How far apart are the two rows of each pair, measured in a hidden way? 0 means very close, and 20 very far. Two or three weighted sums of its numbers give each row a place; it is the straight-line distance between the places.
vec![-9, -6, -29, -20, -23, 39, -44, 23, 23, -25]
vec![28, 8, 23, 47, 57, 43, 70, 11, 33, 35] ~ 10
vec![-29, 3, 9, -29, -40, -21, -20, 29, -10, -15]
vec![42, 9, 9, 20, 83, 24, 14, -16, 31, -11] ~ 11
vec![20, 18, -25, 68, 93, -7, 13, -10, 30, -13]
vec![11, 3, -12, 8, 73, -4, 29, -16, 44, 18] ~ 10
vec![-3, -31, -39, 2, 6, -48, 14, -7, -32, 12]
vec![-23, -1, -18, -32, -32, -15, -27, 19, -15, -40] ~ 2
vec![4, -2, 23, -14, -21, 14, -54, 6, -1, -34]
vec![13, 5, -40, 57, 47, 31, 16, -35, 28, 1] ~ 11
vec![40, 4, 44, 50, 38, -40, 27, -42, -31, -9]
vec![-6, -24, -8, 13, -16, -37, 9, -22, -23, 7] ~ 11
vec![-4, 27, -25, -15, 9, 37, -38, 17, 17, 31]
vec![0, 40, -27, -13, -28, 3, -56, 16, 3, 0] ~ 9
vec![7, 18, -3, 0, 11, 96, -45, 18, 27, -9]
vec![17, -7, -40, 20, 44, -34, -5, -29, -29, -16] ~ 4
vec![-13, 39, 6, -12, 2, 16, -40, -13, 55, -28]
vec![-1, -25, 5, 1, 16, -39, 10, -23, -28, -7] ~ 5
vec![23, 10, -16, 14, 8, 60, -1, -26, 21, 13]
vec![-11, -35, -3, -16, -19, -43, 12, -20, -32, 1] ~ 5
vec![20, 10, -38, 44, 16, -43, 56, -50, -34, -28]
vec![-5, -23, -5, -4, -29, 15, -25, -8, -32, -7] ~ 4
vec![1, -29, -18, 0, -6, -23, 38, -30, -5, -18]
vec![12, -2, 18, 31, 90, 21, 28, -7, 52, 20] ~ 13
vec![25, -3, 25, 41, 17, 25, -2, -33, 46, 15]
vec![-11, 34, -22, 6, -15, 10, -52, 4, 43, 34] ~ 6
vec![-21, -5, -19, -40, -27, 30, -31, 65, 1, -3]
vec![-12, 50, -38, -12, 2, -2, -38, -15, 19, 14] ~ 3
vec![-14, 18, 23, -41, -41, -26, -37, 34, 27, -12]
vec![11, 20, 0, -20, -10, -3, -26, -9, 1, 26] ~ 6
vec![0, 41, -30, -9, -3, 24, -47, 8, 2, -7]
vec![-14, -34, -13, -4, -9, -24, 15, -38, -29, 25] ~ 11
vec![-31, 9, 10, -13, -14, -7, -1, -2, 4, -21]
vec![-9, 23, 8, -15, -9, 43, -44, -7, 54, 29] ~ 6
vec![26, 26, 2, 48, 80, -2, 15, -26, 46, -21]
vec![4, -37, -24, -11, 7, -39, 25, -33, -33, -11] ~ 7
vec![10, -16, 19, -13, -15, 7, 44, -26, -21, 15]
vec![23, -13, -9, 53, 92, -17, 53, -22, 21, 22] ~ 7
vec![2, 17, -2, 2, -12, 23, -21, 24, 96, -9]
vec![16, 30, -61, -9, -13, -12, 18, 10, 14, -38] ~ 9
vec![-32, 16, -6, -18, -17, 40, -34, 14, 47, 17]
vec![-13, 0, -6, -7, 2, 32, -35, 23, 72, -3] ~ 5
vec![-1, -3, 12, 2, 5, -31, 16, 3, -21, 1]
vec![-21, -9, -13, -31, -36, 32, -4, 27, -22, -39] ~ 11
vec![-14, -1, 25, -24, 7, 71, -57, 28, -11, -30]
vec![-3, -36, 31, -20, -26, -43, -2, -36, -26, -28] ~ 11
vec![31, 16, -33, 40, 54, 19, 22, -4, 20, -21]
vec![44, 47, -16, 38, 37, 35, 34, -31, -4, 11] ~ 2
vec![-2, -18, 27, 11, -22, -14, -7, -38, -15, 124]
vec![-30, -3, -11, -41, -36, 9, -20, 49, -22, 12] ~ 9
vec![-7, -6, 12, -11, -7, 59, -36, 46, 31, -22]
vec![-15, 2, 22, -17, -33, 2, 2, 10, 38, -5] ~ 9
vec![5, -11, -15, 6, 3, -36, 36, -34, -11, -24]
vec![16, -30, -9, -15, -7, -27, 22, -15, -38, -11] ~ 7
vec![17, -17, 1, -9, -19, -41, -14, -7, -33, -35]
vec![-19, -2, -12, -23, -33, -12, -38, 20, 0, -11] ~ 8
vec![-6, -24, -11, 24, 12, -43, 28, -31, -37, 25]
vec![1, 1, -31, -18, -27, 7, -48, 33, -13, -8] ~ 11
vec![2, 0, 90, 22, -1, -18, 27, -42, -25, 82]
vec![-23, -7, -9, -17, -30, 7, 4, 5, 38, 7] ~ 12
vec![23, 1, 12, 6, 9, -22, 18, -35, -17, 35]
vec![35, -10, 8, 50, 66, -37, 37, -44, -30, 79] ~ 4
vec![1, 7, 35, 4, -20, 21, -25, 56, 109, -26]
vec![-30, 6, 8, -21, -29, 37, -19, 15, 21, 2] ~ 14
vec![9, 25, 28, 37, 61, 16, 29, -7, 42, -7]
vec![-6, -9, 4, -19, 10, 39, -48, 52, -10, 26] ~ 13
vec![5, 9, -37, 22, 5, -35, 10, -29, -21, -31]
vec![27, -1, 28, 57, 96, -3, 62, -1, -2, 44] ~ 13
vec![2, 0, -2, -13, -24, 44, -33, -6, -11, -20]
vec![-21, 3, -5, -2, -10, 0, -34, 62, 21, -12] ~ 9
vec![-24, -14, -35, -23, -39, 14, -9, 49, 32, 7]
vec![1, -18, 18, 6, -19, -43, 9, -8, -44, -10] ~ 10
vec![-34, -10, 1, -13, -27, 0, -32, 33, -2, 9]
vec![9, -36, 53, -8, 23, -15, 26, -7, -36, 8] ~ 7
vec![-8, 20, 2, -14, -18, 58, -44, 52, -7, 22]
vec![-15, 3, -27, -16, -40, 0, -16, 11, 13, 1] ~ 8
vec![-15, 1, -25, -24, -26, 37, -40, -2, 17, 36]
vec![0, -33, -33, 0, -9, -32, 64, 0, -18, -20] ~ 7
vec![3, 43, -7, -9, 6, -2, -24, -9, 24, -19]
vec![-2, 9, -14, -15, -8, 18, -34, 10, 72, -41] ~ 4
vec![-18, -9, -39, -30, -36, -6, -29, 26, -2, -44]
vec![-10, 8, -58, -29, 4, -22, 4, 44, 21, -47] ~ 8
vec![-26, 28, -27, -18, -31, -14, -17, 7, -7, -28]
vec![1, 13, 21, 6, 22, 5, 34, -32, -38, 29] ~ 4
vec![-6, -18, -18, 6, 2, -29, -3, -24, -26, 27]
vec![-14, 2, -40, -4, 1, -18, 14, 68, -10, -18] ~ 4
vec![-15, -14, 6, -7, -26, -35, 26, -18, -25, 2]
vec![12, 2, -58, 25, -14, -30, 18, -21, -20, -18] ~ 10
vec![19, 21, -15, 18, 26, -19, 63, -16, 17, -20]
vec![-1, 2, 19, 9, -10, -8, -5, -32, -20, 114] ~ 3
vec![-17, -13, 30, -24, -36, 16, -12, 83, 36, -34]
vec![-6, -7, -61, -23, 5, -12, 1, 1, -23, -52] ~ 15
vec![28, 56, -14, 70, 15, 55, 13, 7, 34, 23]
vec![11, 34, -8, 51, 62, 29, 64, -16, 53, 22] ~ 15
vec![-12, -4, 2, 1, -7, 35, -41, -8, 22, 13]
vec![15, 55, -17, 50, 4, -13, 11, -26, -1, 72] ~ 10
vec![25, 7, -10, 8, 3, -13, 21, -45, -14, 22]
vec![-5, 17, -17, -28, -33, -25, -27, 19, -24, -40] ~ 3
vec![2, 11, -57, -8, 2, -27, 2, 13, 5, -60]
vec![2, -16, -51, 12, 5, -45, -1, -4, -27, -49] ~ 4
vec![2, 5, -50, -31, -4, -23, -16, 36, -15, -51]
vec![-35, 22, -7, -30, -23, -12, -30, 5, -13, -27] ~ 12
vec![-32, 4, -30, -37, -30, -14, -18, -3, 12, -43]
vec![-29, 3, -25, -39, -36, 29, -28, 34, 17, -34] ~ 3
vec![-17, -11, 19, -5, 27, 1, 7, -11, -4, 28]
vec![11, -1, 26, 4, 1, -35, -1, -35, -14, 90] ~ 11
vec![-11, -27, -19, 13, 5, -33, 46, -33, -29, -31]
vec![-4, -21, 4, -8, -16, -43, -2, -33, -20, -28] ~ 7
vec![-18, -41, 9, -5, -23, -29, 39, -37, -26, -19]
vec![4, -7, -45, -19, -13, -25, -28, 30, -11, -45] ~ 18
vec![-4, -21, -12, -14, -24, -9, 28, -28, -30, 9]
vec![-13, -29, -3, -4, -10, -36, 23, -31, -38, 22] ~ 2
vec![30, 4, -43, -1, -3, -41, 37, -50, -25, 15]
vec![-12, -17, 16, 12, -19, -16, 13, -28, -12, -5] ~ 12
vec![7, 26, -1, 16, 59, 16, 10, -28, 50, 16]
vec![3, -6, -25, -14, 2, 14, -16, 15, -16, 5] ~ 11
vec![-16, -15, 28, -33, -42, 4, -20, 47, 26, -34]
vec![16, -3, 69, 7, 14, -33, -3, -43, -24, 9] ~ 5
vec![26, -23, -4, 32, 39, -35, 70, -50, -39, 29]
vec![10, -6, 53, 17, 84, 12, 5, -2, -9, 20] ~ 11
vec![-35, 6, 34, -31, -37, -9, -17, 32, -8, -11]
vec![-12, -27, 20, -8, 3, -22, -10, -31, -31, 21] ~ 5
vec![26, 10, -4, 35, 87, -17, 17, -30, 23, -17]
vec![-4, -31, 16, -10, 17, -25, 34, -19, -31, -11] ~ 7
vec![38, 4, 12, 63, 99, 50, 30, 14, 44, 5]
vec![9, 5, -17, 43, 25, 2, 41, 1, 21, 45] ~ 8
vec![-9, -42, 40, 5, -18, -36, 43, -41, -38, -18]
vec![-24, 6, -37, -19, -37, 7, -34, 75, 3, -28] ~ 13
vec![16, -22, -24, 31, 26, -37, 60, -31, -29, -39]
vec![-32, -13, 25, -35, -31, -16, -33, 79, 7, 15] ~ 13
vec![-4, -16, -14, -4, -5, -28, 5, -26, -25, -4]
vec![6, -21, 18, 4, -21, -14, 10, -5, -34, -19] ~ 7
vec![36, 38, -8, 41, 64, 19, 45, -22, 68, 12]
vec![-22, 30, -33, -30, -25, 13, -31, 16, 19, -19] ~ 8
vec![-3, -26, 37, -18, -22, -23, 4, -2, 3, -6]
vec![-5, -29, 59, 8, 4, -13, 50, -42, -36, 23] ~ 6
vec![-4, -3, -20, -22, -30, -15, -51, 62, -15, 1]
vec![-10, -21, -37, 10, -14, -19, -16, -4, -27, 4] ~ 12
vec![12, 14, -34, -19, -10, -28, -6, -34, -39, 24]
vec![-24, -9, -33, -35, -40, 21, -34, 54, -6, -17] ~ 5
vec![18, -37, 26, -12, 14, -46, -1, -12, -33, -29]
vec![1, -21, 22, -12, -20, -34, 29, -15, -28, -5] ~ 9
vec![-27, 17, -32, -41, -27, 14, -35, -1, 26, 8]
vec![35, 33, -35, 50, 19, 36, 4, -4, -7, -21] ~ 18
vec![-14, -15, -11, 7, 3, -25, -12, -13, -35, -27]
vec![-10, 7, -20, -20, -18, -4, -54, 30, -15, -32] ~ 8
vec![-36, -5, 22, -31, -39, 10, -37, 79, -12, 3]
vec![11, 48, 0, 47, 42, 14, 28, 11, 7, 34] ~ 1
vec![-6, -40, 15, 4, -21, -26, 42, -25, -37, 12]
vec![20, 12, -29, 46, 69, 64, 44, -35, 26, -6] ~ 10
vec![31, 10, -24, 72, 53, 59, 33, 14, 17, 42]
vec![8, 35, -30, -21, 3, 65, -51, 5, 1, -5] ~ 10
vec![-12, 6, -53, -5, 12, -20, 10, 48, -26, -29]
vec![-5, -5, -58, -6, 12, -4, 12, 4, 18, -59] ~ 7
vec![-11, -2, -44, -23, -36, 5, -32, 2, -14, -27]
vec![-15, -15, -11, -12, -20, -8, -3, -34, -20, 2] ~ 7
vec![-12, -33, 25, 2, 15, 1, -2, -3, -31, 23]
vec![-17, 25, -16, -24, -29, 34, -20, 77, -5, -44] ~ 5
vec![4, -23, -28, 3, -9, 18, -1, 39, -27, -33]
vec![3, 12, 17, -5, 9, 69, -51, 4, 34, -6] ~ 7
vec![6, 11, -40, 7, -5, 24, 15, 3, 53, -40]
vec![-9, -34, 23, 20, 6, 15, -26, 1, -16, -9] ~ 4
vec![-17, -1, -7, -33, -35, 18, -22, 0, 28, -27]
vec![-24, 4, -41, -23, -32, -26, -27, 37, 17, -19] ~ 5
vec![-13, 33, 9, -8, -23, 0, -38, 13, 19, 15]
vec![38, -24, -7, 28, 38, -4, 29, -52, -28, 48] ~ 7
vec![-15, -25, 69, -17, -22, 11, 29, -18, -25, -14]
vec![-12, 14, -10, -21, -35, -1, -13, 77, -19, -51] ~ 14
vec![-23, 11, -9, -31, -36, 2, -14, 33, -24, -33]
vec![-13, -27, 10, 2, 0, -19, 10, -33, -16, -17] ~ 6
vec![-22, 2, 3, -31, -30, -21, -13, 43, 10, -30]
vec![-25, 10, 27, -30, -37, 25, -6, 24, -5, -29] ~ 6
vec![33, 60, -25, 46, 46, 32, 54, -32, 1, 36]
vec![-10, -30, -22, -2, 5, -45, -5, -45, -36, 1] ~ 5
vec![-34, -2, 21, -35, -34, 23, -17, 67, -19, -24]
vec![-28, 10, -14, -29, -28, -18, -3, 66, 6, -19] ~ 3
vec![13, 31, -7, -7, -5, 37, -16, 22, 122, -8]
vec![-14, 2, -25, 12, 5, 60, -37, 22, 54, -8] ~ 11
vec![3, -21, -16, -4, -5, -22, 41, -13, -17, -13]
vec![4, -32, 12, 8, -2, -19, -5, -35, -16, -21] ~ 4
vec![-1, 2, 48, 26, -2, 14, 27, -31, 53, 42]
vec![-16, 21, -20, -21, -26, 25, -36, 16, 49, -34] ~ 12
vec![-19, 1, 29, -19, -28, 28, -5, 52, 3, 8]
vec![41, 35, 13, 22, 60, 38, 62, -27, 92, 27] ~ 7
vec![21, 14, -13, 23, 18, -4, 68, -31, -4, 37]
vec![-14, 9, -3, -4, -10, 45, -34, 10, -16, -8] ~ 7
vec![11, -37, 56, -9, 28, -23, 27, -2, -33, -24]
vec![-30, 23, -23, -22, -28, -13, -30, 48, -19, -1] ~ 4
vec![21, 25, 6, 56, 48, 47, 29, 15, 7, -8]
vec![3, -8, 12, 1, -8, -10, -41, 53, -8, -23] ~ 8
vec![14, 4, -1, 67, 54, -4, 25, -29, 82, 2]
vec![34, 30, 0, 60, 55, -23, 44, -28, -7, -18] ~ 10
vec![-35, -5, -10, -30, -41, 0, -31, 41, -21, -18]
vec![-25, 16, -11, -31, -25, -17, -28, 41, -25, -13] ~ 6
vec![-6, 25, 2, -18, -12, 20, -20, 54, 10, -5]
vec![1, 8, -25, 5, -14, 32, -50, -10, -8, -31] ~ 12
vec![37, 18, -40, 20, 49, -17, 48, -12, 15, -47]
vec![9, -36, 42, 1, -10, -21, 25, -12, -39, -4] ~ 8
vec![-10, -3, -31, -14, -24, 1, -34, -13, 100, 11]
vec![33, 28, 16, 31, 113, 23, 13, -35, 80, -15] ~ 12
vec![15, 2, 20, 61, 25, 25, 30, -1, 81, 33]
vec![3, -34, 50, 0, -21, -32, 9, -16, -14, -12] ~ 5
vec![8, 48, -20, 46, 69, 6, 4, -11, 14, -10]
vec![-28, -19, -20, -2, -19, 19, -20, 4, -14, -45] ~ 12
vec![7, -10, -28, 0, -7, -23, 2, -10, -36, 14]
vec![-36, -13, -10, -32, -33, 43, -26, 76, 39, 1] ~ 9
vec![9, -22, -9, 9, 25, -11, -11, -20, -20, -3]
vec![45, 49, -9, 55, 110, 45, 7, -31, 39, -3] ~ 7
vec![-8, -29, 15, -5, -4, -8, 38, -26, -39, 54]
vec![-6, 0, 28, 30, 42, 115, 7, 14, -15, 62] ~ 6
vec![-18, 11, -30, -19, -37, 15, -36, 62, -20, -1]
vec![-6, -30, 31, 12, -11, -26, 29, -26, -10, -14] ~ 13
vec![-10, 3, -30, -8, -28, -21, 9, -25, -34, 21]
vec![5, -7, 52, 17, 6, -33, 8, -43, -33, 11] ~ 8
vec![16, -9, -24, 13, -10, 45, 2, -8, 93, 11]
vec![0, -20, -10, 3, 7, -34, 2, -24, -27, -16] ~ 6
vec![-19, 23, -23, 7, -23, 13, -54, 38, 16, -19]
vec![-4, 16, 13, -9, -13, 4, -40, 1, 5, -29] ~ 3
vec![-21, -11, -26, -26, -39, 17, -34, 20, 38, -28]
vec![4, 7, -29, 1, 19, 21, -19, 62, 115, -29] ~ 10
vec![43, 29, -38, 47, 115, -12, 70, 5, -4, -11]
vec![0, 2, -27, -14, -26, 3, -35, 55, -15, -12] ~ 10
vec![31, -5, 9, 15, 4, -37, 14, -48, -36, 22]
vec![6, -29, 56, 14, -8, -33, 45, -48, -28, 20] ~ 12
vec![-20, -7, 17, -21, -38, -22, -22, 12, 11, 2]
vec![-17, 19, -3, 5, -7, 5, -57, 26, 56, -11] ~ 3
